Each row is where one point has got to under a steady rotation. How many steps took it there?
The counts run from 0 to 400.
[152 119 122 153 143 115 114 153 148 148 116 134 121 118 121 106 182 105
 137 127  91 143 119  98 194 101 145 147 131 192 132 138 132 115 152 161
 107 137 109 131  93 161 131 109 165 158 140 125 117 170 116 139 121 174
 170 152 104 173 112 108 129 179 149 118  61 129 105  79 150 105 136 103
 115  79]	265
[137 145 144 135  87 102 140  85 134 145 131  89 163 189 122 122 168  93
 148 147 143 100 120 131 149 140 125 100 124 102 178 109 183 114 172 160
 108 155 139 103 128 107 129 113 110  89 143  81 151  80 169 142 113  76
 167 148  71 108 150 134  76 152 116 116 155 114 160 121 106 102 141 115
 128 140]	245
[123 146 133 147  76  98  94 111 111 116 126 127 104 150 131 104 148 106
 136 141 144 104 131 124 122 174 105 161 145  81 239 124 165 178 138 147
  95 102 151  70 143 110 122 173  94 122 161 138  97 116 150 140 100 117
 110 163 109 103 145 127 141 184 151 125 153 106 145 159 158 147 135 156
 128 137]	74
[147 150 113 134 111 103  90 112 124 131 123 108 149 168 110  80 160 106
  81 109 155 102 130  83 159 126 106 124 122  75 165 108 148 178 159 142
  56 129 100 134 151 106 126 146  86 129 186 103 139  93 181 100 118 148
 131 148 129 125 132 114 144 165 158 120 153 108 136 120 156 155 102 174
 141 111]	162
[162 118 125 161 152 125 100  89 144 107 141  81 130 142 124  91 134 156
 111 154 139 134 135  98 139 135 114 141  92 130  98 159  84 147 102 125
 124 115 154 110 163 108  94 176  97 116 132 104 132 165 194 137 113 121
 142 112 172 167 164 143 121 120  76 122 122  68 161 115 114 188 133 132
 106 106]	3
[130 166 118 150 156 151 142 145 143 147  93 122 149 113 132  82 164 116
 167 182 112 101  97 123 131 128 114 101 103 137 132 114 140  83 131 126
  51 149 109  93  74 154 140  87 140 116 129 137 142 158 173 108  89 142
 126 132 168 161 124  89 107 126 135 112 109 111 138 123 148 105 146  95
 166 107]	58
[156 156 116 121 176 142 154 126 126 142  71 118 135 142 116 132 149 117
 166 164 149 116 117  70 146 120 138 106 155 143  84 100 158 108 140 181
  52 165 138 159 136 159 109  98 127 145 112 133 194 114 133 143  92 149
 133  82  91 121 147 144 109 102 153 105 121 141 108  75 142 129 149 113
  86 155]	88
[ 90 145 143 119  92 129  84 113 131 134 162 135  92 127 160  84 179 134
 151 118 125 137 117 132 137 115 132 156  92 120 219 110 142 132 133 103
 120 171 143  91 123 136 132 152 155 137 122 128 106 145  92 158 105 131
 157 130 109 149 167 110 172 157 106 155 108 100 127 197 150 112 110 135
 206 109]	360
[118 133 188 148 134 125 163 148 153  92 113 128  68 142 110 161 126 117
 137 183 123 184 130 101 105 126 109 114 127 152 106 154 149 131 125 147
 160 104 208 116 155 138 103 162  85 156 129 150 152 191 127 143 148 123
 128 126 121 150 164 144 161 131 135 103 164  96 133 138 118 129 118  58
 122 114]	180
[107 136 107 167 148 144 130 107 129 135 120  94 149 123 154  82 132 144
 173 207 105 158  93 132 123 161 135 117 116  99 154 149 148 133 129 147
 117 141 143  54  96 146 105  94 148 115  89 114 109 154 134 157  69 122
 157 148 143 146 135 167 120 153 108 113 129  93 180 132 128  85 158 108
 122 161]	147
[123  98 125 151 102 137 110 108 154 173 118  85  74 135 158 113 131 131
 128 134 155 191 134 134 157  77  96 127 124 157 171 124 155 154 164 101
  65 143 125  92 172 149  75 125 119 125 119 143 128 149 146 107 143 129
 150 124  70 161 133 168 171 159 107 109 126  69 157  79 120 115 127 142
 129 114]	323
[186 125 100 131 162 130 109 157 133 146 109  97 167 148  88 121 149  70
 106 166 107 139 135  87 122 126 124  98 119  96 124 120 106 147 145 149
  48  84 164 100 131 153 124 116  91 146 127 128 118 150 158 150 165 154
 131 148 168 139 177 149 166 111 144 119 105 110 139 150 155 126 116  91
 115 103]	28
[166 138 117 154 161 121 142 121 100 128 113 129  99 126 151 112 119 144
 141 186 172 106 106 111 125 140 117 144 124 188  97 160  95 119 132 136
 149 173 136  88 115  70 136 153 112  92 121  96 171 148 162 128  95  84
 141 118 118 155 139 154  93 123  81  79 135  96 117 103 108 188 126  95
 112 128]	377
[175 133 129 144 149  98  92 103 128 159  92 106 144 142 116 110 193 125
 103 175 139 123 144 119 201 103 141  83 121 156 133 150 160 107 172 143
 103 172 160  97  93 124 132 106 124 144 109  63 132 127 108 136  99 106
 129 148  75 175 150 132 126 163 111 156 114 118 112 107 144  73 125 109
  96 147]	95
[140 150  91 116 114 106 106 122 100 129 121 143 143 144 132 125 184 101
 121 107 130  83 125  68 130 168 169 163 123  87 192 105 150 139 141 185
  46 120 128 160 134 137 140 132 164 140 153 147 123 110 118 137 102 178
 142 134 154 120 132 102 125 166 170 135 113 142 133 157 148 144 154 145
 149 103]	364
[123 135 123 164  92  99 140 100 125 139 115  90 103 141 141 115 168 114
 109 136 138 159 118  98 166 149 128 121 149  91 189 123 173 151 154 160
 107 161 114  92 154 119 120 145 109 120 146  95 149 117 142 120 109 128
 122 162  89 146  98 144 113 203 118  83 154  63 132  89 116 114 136 112
  95 123]	12
[111 154 173  88 100 132 101 131 128 146 153 159 131 158 128  80 113 143
 159 133 156  94 134 128 144 112  95 143 126 173 130  93  96 125 127 121
 105 200 114 142 151 142 121 153  90  94 145 118 191 112 154 138 137 145
 142 128  95 153 161  84 156  92 134 149 115  97 125 110 171 167  85 142
 131 133]	165
[110  94 117  89 154 159 119  85 113 117 126  65 146 143 144  82 141 122
 151 162 133 151  83  97 149  95 139 148 112 143 153  91 118 116 137 118
  60 174 158 117 147 126  81  80 106 109 108 121 131 138 182 118 107 122
 193 125 150 134 133 178 142 134 103 105 135 104 180 118 125 165 160 124
 143 122]	85
[111 152 114 167 162 125 147 136 123 110 134 143  96 147 155  99 116 167
 162 157 132 126 134 114  85 154 118 158 141 146 107 159 154 150 114 150
 135 134 115 103 112 131 130 115 146  57 115 134 119 191 162 163  83 155
 144 109 103 122 113 152 126 146 128  50  93 113 169 105 147 153 155  95
 105 154]	145
[159 111  83  93 150 147 124 110  75 142 126 103 166 122 163  92 151  94
 143 145 133  71  81  67 159 123 157 165  96 159 157 120 115 108 134 127
  75 152 127 127 106 103 127 101  98 119 127 116 129 117 169 115  81 123
 167 144 161 148 136 138  80 133 109 119 110 126 146 154 133 179 131 142
 144 105]	370
[106 141 157 139 172 126 135 140 136 147  98 108  95 133 143  90 110 136
 196 193 121 152  91 107 114 147 135 158 103 124  99 162 149 139 101 168
 177 140 200 109 120 145 117 136 131 164 114 132 153 144  97 171  77 136
 137 107 114 125 186 139 107 107 137 127 148 138 133 141 129 114 118 123
 105 168]	149
[126 147 151 180 128 155 173 133 143 165  81 129  67 119 129 128 137 120
 141 179 165 127 110 115  87 146 101 125 117 159 105 151 151 119 164 152
  68 115 107 120 129 163 130 122 139  91 141 188 147 137 113 136  91 149
 159 109  67 140 174 124 123 119 130  89 141 110 119 136 136 108 112  99
 161 123]	119
[110 141 123 205 106  77 100 129 100 102  81 156  60 163 142 125 157 177
 123 139 138 135 150 131 128 132 106 149 146 145 167 152 145 134 125 158
 144 130 130  96 149  96 123 125 133 117 152 108 114 183 140 133 115 133
  88 125  65 145  97 126 138 195 138  83 123 117 137 106 122 134 175 141
  90 136]	384
[110 175 110 159 164 195 134 138 124 137  72 112 115 104 121  73 151 158
 171 127 164 112  93  97 165 109 126 120 135 152  95 126 152  81  95 146
  85 153 110 104 117 171  93 126 151 140 144 136 159 152 121 132  88 137
 125  82  95 145 153  99  95 124 123 149 100 122 109  94 153 169 166 144
 130 128]	290
[ 89 133  90 113 113 125 116  89  59 108 101 107 154 176 135  93 135 111
 137 154 144  79  88 120  97 165 144 129  88 119 138 123 122 127 110 170
  88  79 133  93 106 150 151 124 154 118 160 120 102 109 132 166 122 121
 141 156 116 138 124 120 130 152 117 155 119 136 181 170 105 154 169 123
 152 128]	281
[132 118 147 155 170  92 136  92 105 128  73 149 114 156 135 102 141 152
  88 211 176 131 108 120 153 104  99 113 119 184  74 161 138 128 171 149
 115 180 130 113 137  90 132 108 113 103 144 103 162 154 146  98  86 127
 152 117  81 157 126 125 129 133 130  86 166 128 116  93 117 128 113  68
 111 135]	93
[ 86 178 160 147 133 130  96 114 137  95 123 120 111 153 110 105 138 115
 160 148 151 151  85 120 163 143 120 142 142 110 147 126 134 138 115 154
 192 156 208  70 127 146 102 154 120 174 113  78 160 126  99 171 123  96
 132 148 115 148 145 113 153 163 135 133 152 105 128 161 123 156 132 134
 116 144]	387
[108 191 102 125 137 128 144 131  89 135 122 133 155 137 105  84 113 144
 184 144 116  76 117  99 145 155 108 133 163 156 110 123 154 106 102 145
 109 155 108 113  84 169 127 129 176 109 117  91 201 124 155 192 112 126
 137 147 133 123 118  85  93 146 136 141  94 139 163 101 159 183 159 124
 105 141]	140
[108 200  78 141 126 109 128 144 102 148  78 157 101 156 109  95  86 131
 136 155 110 106 128 115  98 149  70 140 141  85 123 113 130 146 129 174
  58 123 143 114 135 139 145 101 131 145 153 108 191 105 123 151 121 172
  71 138 151 120 122 105 178 124 170 119 141 114 155 138 146 116 139 145
 119 138]	223
[134 132 113 127 152 121 120 123 150 148 119 103  86  87 154 112 130 182
 135 107  97 156 124  76 160 106 146 149 110 147 125 141 165 174 123 117
 104 176 149 113 162  99  88 137 105 217 124 137 170 154 114 127  93 141
 116  92 176 149 125 152 133 138 125 143 110 100 134 105 114 153 148 149
 137  71]	293
[118 140 140 111 155 155 121 113 142 122 127  87 136  93 135  78 146 126
 106 133 192 123  98  76 102 155 159 134  89 146 107 135 129 162 116 134
 111 143  90  69  56 164 146 158  99 111 128 138 117 113 119 174  96 110
 169 149 141 162 191 135 124 100 112 163 125 121 146 144 175 159  69 107
 133 144]	200
[138 140 151 151  89 141 128 111 168 138 147 102 121 108 141 117 166 145
 190 159 126 110 128 122 149 126 144 117 134 141 192 154 175  71 136 111
 118 118 159  68 122 147 101 158 152 124 123 159 121 174 156 134  86 119
 151 139 161 159 171  96  88 142  99 142 122  94 130 116 130  98 187 114
 158  82]	209
[119 162 134 127 120 138 114  83 111  91 128  96 111 163 121 128 170 128
  95 162 178 137 157 138  91 158 135  58 100  80 113 108 112 140 101 169
  94 171 149 129 116 157 141 143  87  68 162  99 166  89 118 151 139 110
 122 132 104 144 169 142 141 123 101 135 137  76 148 153 132 122 103  71
 130 132]	252
[ 87 168 130  83 124 128 118 128 123 104 113 157 133 135 109 111 158 141
 176 137 105 118 137 108 122 137 154 124 126 125 134 116 168  73  99 164
  64 149 155 152 102 180 139 111 164 144 142 161 166 133 123 169 118 178
 131 103 128 130 145  86 144 130 157 167  99 145 154 147 159 127 177 128
 169 105]	52
[149 129 139 171 104  93 106 146 129 135  87 117  91 179 134 148 168  99
 119 113 108 146 174 101 128  83 103 109  76 125 140 102 170 168 150 132
  75 128 137 151 148  96 144 118 114 153 183 135  96 135 162 112 172 121
 129 113  81 109 122 109 123 181 157 105 113 139 177 166 117 106 153 116
 167  82]	188
[162 116 150 142 103 112  97 133 129 152  93 124 131 169 167  97 209 100
 164 136 139 122 116 136 158  98 123 154  85 107 196 107 129 125 135 154
 108 163 150 129 136 102 122 122 109 153 139 119 111 126 131 105  86 125
 146  95  75 131 146  93  96 154 144 156 142 144 107 165 132  81 123 174
 145 116]	157
[126 150 121 124 155 114 100 144 120 149 147 150 102 120 143 109 109 165
 121 100 140 143 156 105  87 102 115 137  91 168  78 124 117 180 122 124
  76 151  88 166 117 147 149 139 131 116 146 148 152 135 113 194 165 154
 138  96  99 129 152 115 173  92 138 147  80 140 153 122 149 168  92 123
 139 107]	196
[151 167  72 193 101  86 133 132 107 136 134 115 112 161 144 138 166 115
 135 132 104  92 161  96 151 157 158 117 135  88 164 127 164 129 157 171
  99 117 144 132 148  95 146 141 167 137 173 127 147 124 154 138 109 154
 120 138 141 132 118 129  67 189 113  95 140  84 128 124  95 122 188 116
 148  56]	214
[120 127 142 147 167 139 147 109 141 135 125  88 115 127 155  91 112 119
 192 185 119 163  75 111 110 154 129 121  98 108 134 163 152 137 112 170
 162 142 184  56 118 148 100 107 142 154  89 113 140 137 116 181  64 105
 148 127 133 129 162 156 115 140 109 129 136 119 169 159 117 122 101 105
 130 159]	148
[180 133 149 133 171 162 130 159 123 127 113  80 138 144 118 139 153  77
 129 160 124 145 120  66 113 124 104 102  91 126  99 120  87 152 125 124
  75  94 161  91 121 151 100 152  47 152 124 152 135 163 169 136 144 128
 139 126 171 139 198 124 158  85 140 119 147 110 143 168 147 146  72  79
 127  96]	29
[129 205 135 152 162  64 101 143 138 115 190 165 153 156 120 105 125 120
 108 193 120 107 154  98 120 152 136 117 140 100 162 146 119 156 140 147
 141 141 165 116 116 111 145 137  98 111 119  86 174 127 143 169 123 151
 152 156 156 128 162 124 158 139 136 105 144  77 123 163 125 115  98 111
 100 130]	304
[148 112 100  98 183 105 124 127 143 116 118 127 168 188 132 111 110 142
 138 148 103 130 115 106 141  97 129 157 117 158  79 117 121 162 135 154
  69 135 120 195 148 158 130  81 136 137 138 121 148 149 168 141 118 180
 179  83 109 122 134 136 165 119 161 118  99 140 166  99 157 139 125 140
 105 136]	399
[131 137 110 146 120 105  98  79 106  93 116  91 114 168 139 116 172 128
  80 122 150 131 154 123 109 147 164  86 101  79 134 126 132 151 125 161
  96 145 139 131 142 124 135 135  86  77 167 105 134  95 135 154 140 123
 122 132  99 153 128 170 137 147 109 100 128  90 190 150 116 134 128 100
 126 129]	251
[134 200 114 128 111 109 103 147 121 102 134 171 139 125  84 120 104 158
 144 108 110  81 160  84 142 121 113 133 126 131 104 118 146 152 104 131
 101 130 137 118 140 135 126 173 125 160 150 145 188 130 151 163 166 152
 104 124 151 127 146  60 153 107 146 163 115 111 121 139 147 171 142 144
 119  85]	134
